In the data rows, the value 128 means zero.
Here are some points, each followed by its number:
[114 167 158 148 130 106  98 137 154 162 167 169 159 166  97  98  90  89  98 100  90 138 151 169 169 140  94 110 158 161 162 137] 0
[118 110 113 100  95 146 145 154 150 151 138 167 150 151 151 158 142 143 102 151 127 105  92 100  97 118 118 124 154 153 140 106] 1
[126 151 161 122 108  87  90  90  89 124 103 121 153 135 140 159 162 145 154 159 161 164 135 140  98  87  90  97 148 156 156  97] 2
[127  98  90  92 110  95  94  98 108 118 110 159 161 153 132 146 106  98 122 113 122 148 148 167 167 130  98  95  90 111 124  92] 3
[113 135 121 126 129 113 138 140 105  89  95  97 130 106 135 127 161 166 166 166 162 169 169 154 134 148 102  94  89  87  90  89] 4
[151 126 124 145 132 134 130 132 159 158 126 135 140 122 118 126 124 142 127 164 118 124 113 116 151  89 126 138 130 119  97 143] 5
[122 121 150 138 134 142 129 108 113  95  97  98  97  92  95  90 113 110 114 146 130 151 162 135 154 135 129 122 134 108 129 167] 6
[102 119 132 129 116 135 154 153 138 159 164 142 164 154 127 103 114 106 100  89  94  98 110 105 132 127 127 153 169 158 143 108] 7
[ 87  97 108 167 169 167 169 169 167 167 143 127 114 108  90 102 118 103  87  92  87  95  90  97 156 169 169 166 156  89  87  87] 8
[ 92 111 103 124  98  98 102  97 106 110 105 111 143 121 159 143 166 154 150 161 159 159 145 126 116 110  92  89 103 105  98 129] 9
[ 89 143 127 150 140 127 140 142 103 102 134 132 105 127 113  92  97 124 103 119  95 100 116 124 148 162 150 134 145 140 145 103] 10
[166 153 167 153 124 122 142 110 122 166 154 145 166 156 148 145 103 102  95 103 105 153 130 161 164 156 142 145 159 166 167 127] 11
[130 150 145 142 137 145 121 130 162 132 119 134 127 137 106  95  92 108 108  87  98  94 100 127 124 122 154 161 166 167 154 124] 12
[142  94 102 110 111 119  97 113 100 122 111 102 119  97 103 113 121 150 148 140 129 129 111 119 162 154 130 100 129 110 103 142] 13
[ 90 145 143 121 151 161 151 146 156 111 118  92  92  94 100 135 126 153 167 134 140 130 146  92 103 129 167 169 151 137 135 102] 14
[145 116 151 106 102 137 134 102 146 154 140 137 151 146 134 161 132 129 153 148 150 145 129 142 161 114 138 119  94 118 121 126] 15
[119 158 154 146 148 129 148 111 111 106 116 118 113  98  89 100  87 118 118 122 114 137 150 156 153 159 153 111 135 126 137 151] 16
[ 94 169 140 113  90  89  92  87 114 121 159 156 162 159 156 124 134  92 126 138 156 156 119 145 137  92  87 114  97 151 169  95] 17
[138 118 137 161 159 110 156 158 145 126 137 110 102  90  92 114 138 164 158 145 138 106  87  87  89  98 119 154 150 106 105 158] 18
Which five points above are nearest to each new point by angle, seen from the average point of the numbered points? Their numbers follow each, smallest number first.
[111 146 148 119 142 159 159 164 164 148 132 140 142 129 137 153 145 126 111  98 119 111 143 148 150 158 151 130 106 135 119 118] 1 7 8 11 15
[108 108  97  89  87  92  89  92  95  98 124 153 169 169 167 154 140  94  97 118 135 167 166 146 159 145 105  87  87  98 127  90] 3 4 9 15 17
[161 114 119  95 122 100 126 119 116 129 130 164 158 118 150 164 159 137 164 126 137 135 164 103 105  95  97  92 121 134 142 119] 1 2 3 9 15
[159 105  94 134 106  94 111 103 102  92  90 129 132 119 142 151 143 148 146 132 153 127 132 106 130 134 124 103 138 113 111  94] 2 3 4 9 13
[134 148 122 156 161 138 132 116 153 135 162 154 137 162 145  97  94 127 124 114 113 108 103 132 121 124 116 156 105 122 153 135] 0 7 10 11 12
[150 159 114 103 105 108 113 105  92 103  98 100 106 105 105 130 148 140 162 143 154 126 156 164 102 126 132 116 114 103 138 156] 2 4 6 9 13
[156 127 166 154 158 156 162 162 161 100 108 105 100 142 116 121 122 122  89  95  92  90  89  95  90 113 158 151 116 154 151 116] 8 10 12 14 18
[105  92 105 108 118 143 114 161 140 130 148 130 122 113 122 116 119 119 130 130 151 122 124 143 142 167 166 143 110 100 113 132] 4 8 13 14 15
[121 164 156 169 150 151 135 126 121 140 106 146 167 124 158 137 111 105 121 108  97 146 138 130 145 150 121 127 162 169 161 138] 0 7 11 12 16
[ 95 132 162 158 138 164 166 151 151 146 150 122 108 116  87  87  89  97 105 121 110 132 167 138 119 153 143 162 143 164 150 121] 7 8 10 12 16
[135 140 153 159 167 166 150 156 158 143 135  90  87  89 114 132 150 130 135 142 134  89  97  89  87 138 135 150 146 132 132 162] 5 8 12 14 18
